One turn sends every row of this set to another row. A few are shown first. Where does it send the rows asked after them?
beka: [  3.7  10.4   0.3  29.1   4.0 -12.1  -4.7  10.7  25.4  17.9   4.8 -17.4
 -11.8   5.6   5.7   8.1  -0.2  15.0]
Vabez: [-18.0  -3.3 -15.5  -5.0  -8.9   3.5  -3.6   8.8  -6.4  16.9  29.4   1.2
  -4.8  -6.4  -3.8 -21.4 -20.6  12.6]
tem: [ -1.9  11.0  12.1  15.2 -18.1   8.3   1.3  15.0  20.8  19.8  -6.1  -8.1
  13.5   4.9   2.0  28.7  -0.3  29.7]
denab: [-10.8   3.1 -11.4   6.9 -16.1 -11.1   2.3  11.2   3.3  20.6  31.7  -1.2
  -7.5  -3.8   6.2  -8.8 -30.2  11.6]
gar: [ -8.2   3.1  18.7   7.5 -23.1   6.6  -7.5  11.3  -3.1  24.0  -8.9   4.8
  13.6  11.9   3.1  18.1  13.4  31.2]
Rumo: [  6.7  -1.4  15.1  -9.9   3.4   2.4 -14.7   3.9 -21.8  11.7 -11.3   3.4
 -14.1  -4.4  16.2   3.9  -5.1  18.7]
mipuf: [ 24.7  12.5  14.0  -1.7  -7.8  -5.6  14.7  23.2  10.5  13.4   9.9   1.8
  34.4   3.5   3.2  -1.8 -10.1  -6.2]
lalaz: [-13.3   6.6  10.9  19.0   2.7  -5.6 -21.0   8.2  -3.6   9.7  -2.9  -2.7
   0.5   9.2 -13.3 -17.5  15.6  15.9]
nud: [  8.1  10.7 -17.0  -1.8 -21.9  -5.7 -17.4  17.4 -11.5  10.6 -18.3 -10.6
  -1.9   2.5  -7.6   5.1  20.0   6.4]
zut: [ -5.4   9.8  23.0   1.8 -28.0   8.1  -6.1  15.1  -6.3  24.5  -4.8   7.2
   8.7  12.9   3.4  12.8   7.9  31.7]
rom: [  6.6  -4.6  -3.8  -1.8  -6.9  -2.7  40.0  12.8  17.6  18.5  -1.3 -11.7
  25.5  -2.2  -5.2  -4.5 -14.7   6.3]
tes: [ 11.8   4.4   3.3  21.8  -8.2 -25.9  -8.7   7.6   4.3  19.7  -9.0  -5.6
 -15.0  11.2  12.1  14.3  -1.3  13.9]
nuba: [-13.9   6.1  -4.8   3.1 -31.9  -2.1   6.6  14.5   2.7  24.4  24.4   4.4
  10.5  -2.3  -1.2   1.4 -30.8  19.1]
zar: [18.0  9.5 11.4 -0.5  1.3 -6.1  7.3 22.6 13.1  2.1 31.1 -0.5 23.9  5.9
 14.1 -6.8  2.5 -3.5]
Zuz: [  7.8   9.7 -17.2  -3.1 -18.1  12.5  -8.6  16.2   5.3   9.2 -21.8 -13.1
  12.7  -4.6 -16.6  19.3   9.6  15.6]
pamut: [ 15.8   9.2   1.4  18.4 -12.3 -25.2  -7.1  10.7   0.9  25.9  -1.1  -2.8
 -18.9  12.2  12.3   9.9  -1.0  12.8]
robi: [ 11.0  14.2 -14.8  -5.3 -24.7  -6.8 -17.3  18.1 -14.4   6.7 -15.4  -4.9
  -3.8   5.6 -13.8   0.6  13.1   8.2]
tizi: [ 26.3  -2.6   3.4 -15.6  -5.7   5.8  19.3  16.1   6.6  18.0  -5.2   6.2
  29.7  12.3  -6.7  -6.4  -9.2  -5.4]
Befa: [  7.2  -4.5  -6.3 -11.6  13.4  19.1 -11.3   4.8  -5.8   9.9 -18.6 -13.1
  -6.4 -15.8   5.9   9.4   1.7  14.6]
Reni: [  0.8  -2.0  16.8  -8.0   3.7   6.0 -14.6   6.7 -17.6  11.7 -17.0  -5.0
 -12.3  -5.5  19.9   5.0   0.5  16.7]
sov: [ -5.0   3.0 -23.6 -10.5 -34.1   1.1   4.3  14.6  -6.1  21.4  11.8   1.9
   8.7  -6.1 -10.3   0.0 -27.2  11.7]
ronab: [ 16.1  -6.9   0.0 -14.8  10.0   3.8   7.9  14.9  10.2   0.2  28.6   2.2
  11.3  15.6  13.8 -12.1   9.6  -1.1]
gubo: [  0.8  -1.1  -3.4  -2.1   7.6  -2.7  22.6  13.6   8.8  -1.5  27.6 -15.3
  21.8 -18.5  11.7  -7.0  -0.1   5.7]
Led: [  1.0 -12.6 -17.8 -16.3   2.9   5.4  26.0  10.6   9.4  -6.0  20.7 -12.2
  14.8  -5.1   6.5  -4.2   5.7  10.2]
Rav: [  2.6 -15.6 -14.8 -17.1  -6.0   7.8  37.4   9.1  14.4   6.7   3.3  -9.0
  18.9   5.0  -3.8  -2.7  -3.1  12.3]
pev: [-11.5   0.8   3.6  13.7  22.5  12.2 -15.6   4.2   9.1  12.9   3.1 -12.1
  -4.4  -3.5  -5.9 -13.6  11.8  17.5]
nolo: [  3.1   4.9   3.4   7.9   1.0  -7.4  30.5  15.8  14.5  13.1  14.8 -15.1
  29.4 -15.8   1.4  -9.6 -11.1   3.3]
sugo: [ -8.9   6.8   9.9  17.3   1.5  -5.6 -20.8   6.7  -8.3  15.8   5.7   5.5
   0.2  10.2 -15.3 -19.2  15.4  19.2]
pilik: [ -8.7  -7.4 -18.5 -19.8 -16.4  10.3   1.8   8.3 -13.4  19.3  13.5   2.6
  -1.9 -11.1   1.0  -6.9 -27.5  13.3]
lir: [ 21.7 -14.0  -5.8 -23.5   4.9  10.2  15.7  10.9   6.4   9.2   6.1   6.0
  14.7  19.8   0.1 -12.7   2.9  -2.0]

nuba goes to denab
tem goes to beka
Now find these:
lir goes to tizi
nud goes to gar
Led goes to Rav
zut goes to pamut

One turn sends every row of this set to another row. A few are shown first. Where does it send the rows asked after them?
vuzus: [ 15.9   4.6  27.7  33.2 -17.1  -6.7  -1.5   5.3  -7.5  24.0  -4.4  19.0
   4.5 -12.5   1.8 -14.9  10.5   1.7  15.9 -32.0   6.0   3.9  14.6  -7.7
 -22.5 -37.5  -5.8  -7.8]
pepi: [ 15.3 -15.7  15.6  25.5  -4.2  -3.8  -6.1  -4.6 -29.5  11.4  -5.5  20.1
  27.7 -26.3  -1.2  29.1   0.9  -3.6  14.2 -30.6  -4.1 -12.9   5.2  -1.4
 -13.7  -7.6  -4.3 -45.0]
naba: [ 12.4 -21.4  14.8  15.0  -9.7   4.5 -19.8   0.0 -28.9  12.4 -10.5  18.7
  24.7 -18.7  -3.9  32.7   7.1  -3.2  12.2 -20.8 -10.0  -7.3   5.8   1.9
 -19.3   1.8 -23.3 -39.5]
zum: [ -8.3  14.1  20.4 -19.3  -3.7   1.9   6.7   1.1 -17.5  14.6  -4.9  34.2
  -3.1  -3.6   0.2  10.3  -5.1  -8.5  12.6 -12.1 -24.2   3.1  -7.2  -8.0
 -20.9   3.3 -29.6 -18.5]
febap: [ 12.0 -24.3  13.9   8.7 -11.7   8.3 -19.5   4.6 -30.4  18.9  -1.9  15.7
  29.5  -0.6  -4.8  17.5  16.9  -5.3   0.7 -15.4 -10.7  -3.3   7.8  -5.4
 -27.9  -0.6 -22.1 -28.4]
Lazu: [ 13.6  -5.8  14.0   5.5 -22.0  -6.4 -23.5  -2.1 -14.1  15.1 -25.8  30.3
   6.5 -12.8  11.6  11.5  11.9  11.0  12.6 -17.6  -5.1   8.5  17.4   2.1
 -19.9 -22.9 -27.4   7.6]
Roda: [ 13.0  -0.6  -4.4  -4.4  19.2  10.4 -19.8 -19.0 -10.8   4.2  -6.2  23.4
 -11.3 -10.1 -27.8  24.6  -1.9  -7.6   7.7  -3.8   9.3  -3.7  19.1  -3.5
   2.2   5.3  11.7  -9.1]
Gile: [ 28.7   0.2  12.9  26.7  -4.5   0.9 -22.1  -3.5  -3.1  24.9  -4.0  18.7
  -7.9 -28.3 -51.4  -1.5   5.2  -4.1  12.3 -28.6  -1.4  -8.9  32.6  -6.9
 -12.4   3.0   0.8   2.5]
migi: [ 11.2   0.4  14.2   3.6  -8.9  12.3 -13.9  -1.6  -2.1  19.0  -7.0  12.5
 -13.0 -11.1 -55.9   0.8   4.4  -0.7  12.0 -26.4   2.7  -4.1   5.8 -26.2
 -14.5 -26.0  13.1 -40.7]
pivi: [ -3.7  11.3  15.4 -33.2  -1.1   1.5 -24.0 -13.2 -22.9  12.3 -12.8  31.5
 -12.2 -24.4 -21.0  -5.2 -14.4 -14.7  16.7 -19.7 -26.1   0.4  35.1  -2.4
 -10.3   6.1  -4.3 -21.2]
zipo: [-10.5  11.7  29.7 -21.6  -3.6   5.3 -21.3  -5.8 -16.0  24.4   3.9  30.2
  -9.0  -9.7 -20.0 -20.3  -8.1   1.3   9.6 -27.2 -28.5  -2.1  34.1 -18.5
  -8.2 -13.5  18.9 -29.5]
Sab: [  9.7   0.1   6.2  15.8  17.1  17.7 -13.8  -5.5  -5.2  11.3   0.2  16.6
 -21.0 -17.0 -46.3   8.5   1.7 -13.0  12.4 -14.0  10.2   1.6  12.4  -9.0
  -2.2  -7.4  11.7 -30.4]
maz: [ 16.6  -1.0  11.9  22.3  -7.8  -8.7 -13.3  -6.4 -14.6   8.8 -24.2  30.6
  -0.8 -30.7  11.4  16.0   3.0  -1.3  20.9 -20.9   4.0   7.5  17.5  11.8
 -12.3 -16.7 -23.7   1.7]
nago: [-10.2  17.7  26.1  -5.0   2.3   1.8   7.6   0.2 -13.3  12.1  -3.8  35.4
  -8.4 -14.0   3.3  18.9 -12.4  -3.6  22.4 -17.0 -21.5  -1.4  -8.0  -3.5
  -9.7   2.5 -23.0 -29.5]
pup: [ -9.7  11.5  19.1 -19.4  -4.6  -1.8  13.9   1.4 -21.6  20.5  -0.2  37.8
   1.8  -0.1  -0.4  -2.1  -0.1  -6.8   2.2 -16.8 -25.5   5.6  -7.0 -17.6
 -24.7 -11.2 -15.3 -18.0]
gasup: [ 16.2 -14.7  15.4  25.0  -2.1  -5.6   2.1  -4.6 -31.5  17.3   5.9  19.0
  34.1 -13.8   0.5  13.0   6.7  -5.4   3.3 -31.4  -1.4 -12.5   7.0 -10.4
 -18.6 -15.3   8.1 -37.6]
nilog: [ 25.0  -4.0  15.0  10.2 -20.4  -5.1 -32.2  -7.0  -1.6  28.0 -11.7  27.9
   3.4 -19.7 -42.1   9.1   5.7  25.2   6.8 -32.0 -13.1 -15.0  32.1 -17.7
  -8.2 -11.6  11.2   2.6]
Dav: [ 26.0  -7.2   1.9   5.9  -8.6  -7.8 -29.4 -13.7 -10.4  23.3 -14.5  34.8
   2.7 -24.9 -36.5  12.2   5.8  15.6   0.8 -25.7 -11.4  -8.9  36.1 -11.6
  -6.5  -4.6  11.1  14.0]
fus: [ 17.0   1.1  -3.6 -29.3  -5.2  -0.9 -23.7 -22.8 -10.7   7.6 -16.4  22.8
   3.0   0.6 -26.3  26.6  -2.4   8.2   5.8  -9.8   1.2 -12.4  16.3 -16.6
  -6.1  -5.7  12.9  -6.3]
gegib: [ 17.8   5.5  20.6  39.2  -4.1  -8.8  -0.2  -2.4 -11.1  14.1 -10.4  23.3
  -1.6 -30.4   5.5  -0.2   1.8  -6.6  23.1 -29.9  10.3   4.6  15.9   5.8
 -14.2 -26.4  -9.8  -8.5]
Lusu: [-12.2  17.6  28.5   3.3   5.1  -1.9  15.8   0.7 -14.7  16.4   1.4  39.3
  -6.0 -16.8   3.6  11.1 -11.7   1.1  18.3 -24.5 -21.2  -0.8  -8.8 -11.2
  -7.0 -12.7  -4.7 -35.5]
zekas: [ 14.3 -20.2  14.8  14.6  -7.3   1.5  -6.0   1.5 -31.6  22.0   8.4  15.4
  34.6   2.2  -1.9   5.3  16.1  -6.7  -4.6 -22.1  -5.7  -7.0   8.6 -12.5
 -27.7 -10.8  -2.5 -27.8]
Lomak: [ 13.3  -3.1  24.4  12.5 -28.1  -4.8 -16.5   4.8  -9.0  24.8 -13.1  23.0
   9.9  -1.4   5.4  -7.0  16.5  13.1   9.2 -24.0  -3.4   5.8  14.4  -9.9
 -27.4 -35.7 -16.4   2.0]
sokip: [ -6.0  20.3  32.3 -10.0   2.8   3.6 -16.0  -8.2 -12.2  19.3   6.2  24.2
 -13.2 -18.9 -19.9 -16.2 -17.8  -6.7  22.9 -30.2 -20.2  -8.8  33.6 -10.0
  -2.9  -5.6  17.9 -35.0]
Bez: [ -8.9   5.4  19.0 -36.1  -6.5   4.1 -26.6  -9.0 -22.5  20.0  -8.2  35.1
  -8.3 -13.3 -20.6 -13.0  -5.7  -3.3   6.2 -20.6 -32.2   3.4  34.8 -13.6
 -12.0  -6.8   4.9 -21.0]
bim: [ 27.2   1.3  20.9  22.9 -17.6  -0.1 -27.5  -0.7   2.1  29.3  -5.5  18.4
  -4.0 -21.0 -51.1   0.3   6.1  12.7  14.6 -33.6  -7.4 -15.1  29.3 -15.4
 -12.0  -7.0   5.3  -4.3]
giv: [-12.2  13.7  23.9  -5.9   1.5  -4.1  20.0   1.0 -19.2  20.8   3.5  40.9
   0.2  -8.1   1.4  -2.0  -4.2  -1.0   5.5 -24.6 -23.8   4.1  -7.9 -20.0
 -16.0 -20.7   0.1 -28.8]
vefa: [ 28.3  -4.9   1.2  16.6   1.2  -4.1 -22.8 -11.5 -10.9  20.4  -9.4  29.8
  -4.4 -30.4 -42.8   6.8   5.6  -2.3   3.8 -23.3  -3.7  -5.0  36.4  -4.7
  -8.6   4.3   4.9  13.5]
sib: [ 15.7   0.4   9.2 -24.1 -22.0   0.2 -20.7 -12.2  -5.2  16.1 -16.7  16.6
   1.7   0.3 -44.0  11.8   1.3  12.9   7.8 -23.4  -3.6 -13.3   8.2 -29.9
 -16.6 -25.5  14.1 -25.2]
zago: [ -1.9  20.0  24.9 -16.9   4.9   2.0 -17.1 -12.9 -16.3  11.6  -3.1  25.5
 -15.2 -27.9 -21.3  -6.3 -21.9 -17.1  26.6 -25.5 -18.7  -6.6  34.3  -1.2
  -4.3   7.4   3.7 -29.9]

maz goes to gegib
migi goes to sib
Gile goes to bim
Now find these:
naba goes to pepi
pup goes to zum
zago goes to sokip

